In the rows, zero is written as 128.
Each path is a new rotation, seen through one point. The rows after it are directions, each followed by how far the rotation turns it, in degrees a step (0 if it stays put).
Each turn is a multiple of 5 degrees from 10 to 175, or 0.
Each row of a path follows its step; steps can be skipped.

step 0: [123 120 124 128 141 128 133 116 129 128 138 126 122 128 119 118 144 128
 124 111 125 126 123 127 117 128 125 120 132 118 129 123 122 134 122 144
 145 135 117 132 127 137 137 125 111 133 116 133 134 124 138 126 138 134
 126 125]
step 1: [120 137 127 131 142 125 126 125 138 136 130 118 118 127 121 129 120 147
 138 117 127 133 127 118 125 130 123 119 143 134 132 124 130 145 121 125
 125 132 129 118 129 139 121 133 134 130 126 139 133 145 134 137 125 135
 142 121]
step 2: [115 130 128 128 134 119 123 134 123 132 140 139 118 127 113 136 144 119
 125 109 127 128 126 122 125 120 120 128 137 127 135 142 120 131 121 135
 128 145 134 134 135 120 128 137 139 137 124 125 136 128 126 128 114 131
 125 131]
step 4: [126 122 144 148 140 127 128 136 127 131 139 136 125 126 117 117 134 132
 132 125 122 126 124 124 130 119 110 122 148 115 122 131 125 132 141 130
 130 135 121 121 128 131 132 126 128 137 134 141 129 125 120 129 137 125
 138 126]
step 7: [141 122 133 128 139 136 136 136 128 124 141 130 140 117 118 124 129 127
 115 113 125 123 138 120 122 119 128 127 137 125 113 127 123 125 123 135
 128 132 117 135 120 111 130 138 126 131 116 119 132 135 125 129 128 143
 130 124]
step 8: [127 125 139 121 143 129 127 129 120 136 136 120 123 142 133 117 129 122
 127 121 108 132 118 124 122 128 128 113 130 129 126 121 133 141 126 142
 128 125 112 125 115 138 127 128 125 136 127 134 135 134 135 123 140 128
 138 119]
step 9: [130 116 121 138 135 132 121 119 121 134 133 128 132 134 119 127 137 144
 131 122 126 124 137 116 117 132 120 126 141 138 132 129 119 127 127 137
 123 145 131 119 124 134 132 143 134 130 127 128 131 151 137 132 123 126
 136 124]
step 14: [128 129 128 137 123 121 126 138 131 141 137 128 116 120 124 127 121 134
 128 116 137 133 142 122 128 111 121 130 147 126 123 127 128 128 125 141
 121 132 120 112 125 129 144 138 131 129 130 120 116 121 129 134 126 142
 122 130]
step 15: [131 131 134 137 140 127 137 145 132 128 137 137 134 119 120 135 133 122
 124 122 121 144 115 124 130 122 130 118 137 126 127 121 127 134 140 134
 137 137 121 128 110 116 128 130 117 137 124 131 140 127 120 127 130 141
 135 127]
step 16: [120 124 123 123 142 114 126 135 124 133 134 124 128 126 124 124 133 122
 135 125 122 122 143 126 116 126 116 117 140 126 121 116 131 136 127 146
 123 127 122 125 118 134 133 123 121 118 123 129 141 137 140 139 142 123
 128 124]
[129 127 131 129 129 129 127 128 128 130 128 130 126 125 123 126 128 131
 128 125 130 123 128 127 128 126 129 128 124 129 128 130 130 124 130 133
 131 129 130 126 129 125 124 129 127 129 132 124 131 126 128 127 127 128
 126 126]
145
[127 128 122 127 129 130 127 125 130 130 125 129 124 130 128 127 123 128
 130 130 129 129 128 127 127 129 125 123 131 129 125 127 126 124 128 130
 126 128 127 124 129 128 128 126 125 128 129 125 124 127 128 124 127 128
 129 129]
135
[128 131 131 129 129 125 124 128 127 131 123 126 128 128 125 131 127 127
 124 130 126 123 125 126 129 128 127 129 131 129 126 129 125 125 128 128
 131 127 127 131 127 128 125 129 125 129 125 129 126 130 126 130 127 129
 129 132]
135
[125 127 128 134 131 126 126 126 127 126 129 131 131 132 126 129 131 126
 128 130 127 129 127 128 123 128 128 129 127 126 128 126 128 127 130 129
 129 133 127 130 130 125 130 124 129 129 129 130 126 127 126 126 124 124
 129 126]
160
[128 126 129 131 130 129 130 124 130 126 124 124 131 132 128 127 130 128
 125 125 127 127 130 131 129 128 128 127 128 133 128 128 128 128 126 130
 126 127 128 131 125 130 128 131 128 125 129 126 129 129 124 123 130 128
 128 125]
35

step 0: [130 129 146 121 118 127 134 123 142 123 131 141 140 113 137 140 139 148
 120 125 134 121 112 128 126 135 120 134 125 127 130 128 133 123 135 140
 127 127 138 121 123 115 129 135 128 127 125 127 126 118 127 130 143 129
 136 123]
step 2: [129 131 136 138 119 131 125 127 119 123 122 128 126 123 125 126 135 130
 131 127 127 123 127 108 140 122 113 120 145 124 144 128 123 123 134 129
 127 133 118 134 129 135 134 137 129 124 140 126 113 123 142 117 139 121
 117 116]
step 3: [129 128 122 143 135 127 133 113 139 111 128 104 129 119 116 134 125 121
 135 132 132 130 117 129 131 133 130 123 114 117 132 126 132 120 123 131
 138 138 126 137 122 132 131 135 142 135 128 133 123 126 138 119 124 135
 132 123]
step 4: [126 124 138 126 123 123 137 118 131 124 140 108 124 138 120 125 121 114
 129 126 130 139 124 131 114 129 128 124 137 136 141 130 111 138 132 116
 120 136 126 130 131 118 113 123 136 134 123 130 120 140 130 125 134 127
 116 126]
step 7: [131 115 137 119 128 132 146 129 123 118 121 138 125 133 136 128 130 124
 119 121 123 124 125 129 137 110 118 129 127 132 107 124 139 139 141 118
 133 123 133 127 137 124 122 129 122 146 133 135 120 131 135 135 124 127
 131 128]
step 8: [138 125 132 127 131 125 125 124 126 121 115 132 128 135 120 130 128 132
 119 122 129 129 144 120 133 116 126 129 130 113 126 140 132 128 108 124
 138 139 133 123 129 115 138 119 119 122 138 138 141 111 139 137 133 119
 125 125]
step 11: [131 130 139 132 139 122 127 128 126 126 140 119 120 132 137 143 130 126
 119 128 115 127 138 121 111 123 123 130 131 120 137 123 117 115 134 128
 140 122 122 129 139 133 139 118 127 118 122 119 128 126 112 118 137 144
 125 127]
step 12: [122 121 131 127 139 129 117 122 134 141 122 126 133 100 128 140 122 116
 134 123 121 133 129 131 113 127 119 122 126 127 128 117 139 127 132 130
 120 140 133 120 134 128 122 124 122 126 135 119 120 132 120 117 113 129
 134 136]
step 14: [127 133 122 135 141 122 125 116 139 130 132 144 128 121 126 123 131 117
 129 127 117 119 141 125 127 113 131 137 131 125 114 121 120 127 137 146
 133 138 124 125 123 132 124 136 127 125 124 133 127 135 147 143 139 126
 128 137]
step 17: [123 132 115 121 116 115 113 126 136 119 132 126 131 140 140 144 114 134
 132 139 121 134 135 131 123 129 131 118 130 129 137 124 134 135 134 120
 137 129 124 128 129 131 138 133 125 112 143 136 116 123 129 142 131 125
 125 126]
[126 129 131 125 125 129 127 131 130 126 129 126 124 129 128 125 128 126
 129 125 128 129 127 127 123 127 131 128 124 128 126 127 133 127 125 130
 126 128 130 125 128 132 122 128 132 129 127 128 124 126 128 127 126 127
 130 127]
125
[130 130 130 129 125 127 126 127 131 130 132 126 125 127 131 126 128 128
 128 127 129 127 129 134 127 133 129 126 126 130 127 127 125 128 128 127
 128 127 130 124 128 128 133 126 132 131 129 128 130 129 126 129 134 129
 127 130]
65
[123 124 124 125 131 126 124 129 131 126 123 128 126 128 127 130 125 128
 131 129 130 127 131 129 129 129 131 124 130 126 129 127 129 130 125 128
 126 130 130 128 128 127 129 127 131 129 130 129 132 129 127 129 128 130
 128 128]
160
[127 123 130 127 133 127 127 130 130 129 130 129 126 125 127 126 134 129
 127 129 128 129 127 127 126 130 129 130 129 127 127 125 129 126 133 129
 128 124 130 131 128 129 130 132 126 133 130 132 128 129 131 128 127 128
 128 128]
160
[127 130 126 127 128 132 129 128 129 129 128 131 130 128 127 129 130 128
 127 128 128 131 133 127 127 128 129 134 125 132 128 125 127 133 126 126
 128 131 126 131 130 128 128 129 132 132 130 130 127 125 126 130 129 128
 128 128]
40
[128 127 124 131 125 128 128 127 130 125 133 126 129 125 129 129 129 130
 128 131 129 129 132 128 130 127 128 127 133 129 128 129 129 128 130 128
 126 131 130 128 125 127 129 134 130 128 123 128 123 127 127 127 128 126
 127 127]
25
[127 128 129 128 127 130 130 126 129 128 126 125 128 129 126 128 129 132
 126 130 127 127 130 127 129 131 124 131 131 130 126 130 129 121 126 130
 128 128 129 126 126 127 131 125 132 129 129 128 131 125 128 129 124 130
 132 124]
140

step 0: [116 124 130 120 127 131 114 128 125 118 124 141 131 122 121 127 119 136
 124 127 119 114 120 112 131 135 132 128 133 121 136 129 142 126 133 142
 138 127 125 142 133 120 132 130 129 137 121 115 130 126 112 132 140 137
 123 127]
step 1: [130 124 133 123 120 119 113 128 127 125 122 138 136 124 132 136 128 116
 132 133 134 122 127 113 128 116 133 126 130 126 127 139 130 123 139 136
 126 134 130 138 126 123 127 122 139 153 136 130 134 142 129 138 128 130
 128 144]
step 2: [128 131 133 127 126 113 123 139 128 142 121 132 129 135 116 120 130 130
 127 121 129 125 119 110 129 118 126 135 122 123 126 118 125 129 129 129
 118 121 123 126 128 119 127 127 124 142 135 136 132 125 110 137 138 113
 117 143]
step 4: [133 121 117 126 138 133 112 130 117 111 136 132 130 123 121 137 138 134
 120 129 127 121 113 121 134 137 131 135 124 121 128 131 141 134 136 132
 135 125 127 135 116 119 124 119 138 133 131 130 125 136 117 124 133 126
 124 146]
step 5: [138 135 132 131 135 128 124 121 123 128 125 139 124 133 129 123 122 126
 130 127 137 129 125 116 125 119 135 129 129 129 129 130 146 126 138 132
 123 140 129 126 121 106 142 125 130 141 127 114 119 135 110 139 126 128
 120 141]
step 7: [132 121 127 130 130 117 130 146 127 115 134 128 137 124 135 116 137 152
 133 121 126 138 114 128 135 128 131 133 117 123 128 126 135 128 142 129
 140 128 121 123 126 119 133 136 120 133 133 129 134 130 118 134 135 122
 123 132]
step 8: [134 111 136 124 136 118 128 127 123 118 141 137 120 131 121 136 131 125
 124 128 142 128 104 128 133 137 142 119 120 123 137 131 139 129 134 136
 138 136 126 124 120 124 124 131 124 135 129 119 120 133 133 133 132 129
 120 131]
step 11: [125 116 127 128 138 116 123 145 120 126 131 123 134 129 126 130 139 131
 134 130 127 133 109 126 123 119 124 126 123 136 140 134 130 131 144 129
 134 126 119 115 133 139 126 116 124 138 126 115 142 130 136 133 133 115
 129 136]
step 14: [122 131 131 135 133 127 120 134 135 137 119 131 143 120 118 129 125 124
 148 132 128 131 117 125 120 122 120 123 123 129 126 127 133 138 140 127
 136 126 133 139 120 115 132 127 123 139 132 130 142 148 131 125 130 120
 128 141]
step 16: [113 119 126 125 130 114 124 130 111 116 124 138 131 125 118 139 130 135
 124 118 124 126 119 126 132 131 119 129 138 115 121 137 121 130 145 136
 133 124 143 122 125 130 132 129 121 125 119 120 130 131 132 134 125 122
 120 139]
[127 127 129 132 128 132 132 128 127 127 128 129 127 129 128 126 126 129
 127 130 126 128 126 132 127 126 125 125 121 128 127 126 126 133 127 131
 130 130 129 127 128 128 128 128 128 131 126 125 130 126 134 129 128 127
 130 128]
20
[129 131 126 127 125 130 129 131 126 131 129 129 126 127 127 130 127 126
 125 130 126 131 126 129 124 127 124 132 130 126 130 128 131 130 125 124
 128 130 129 131 129 128 125 128 129 128 130 127 132 129 126 130 124 127
 124 131]
35
[129 125 128 126 123 124 128 128 125 125 129 131 124 128 125 127 128 126
 128 131 130 127 130 126 130 124 128 129 126 131 127 126 126 127 128 125
 131 131 129 128 126 130 128 127 129 126 129 123 125 129 127 127 128 129
 132 131]
100
[127 130 130 127 127 129 127 129 127 128 126 127 122 132 125 126 130 128
 128 130 126 128 131 126 126 129 125 127 131 126 126 128 127 132 131 129
 128 128 128 126 131 128 128 131 124 126 126 130 123 125 128 132 128 131
 126 128]
110
[130 127 128 131 127 125 131 131 132 127 129 127 128 127 127 128 128 127
 129 125 131 128 129 127 130 127 129 129 127 127 131 125 124 129 128 130
 127 133 130 131 129 129 125 133 127 130 133 131 131 128 128 130 132 132
 127 126]
65
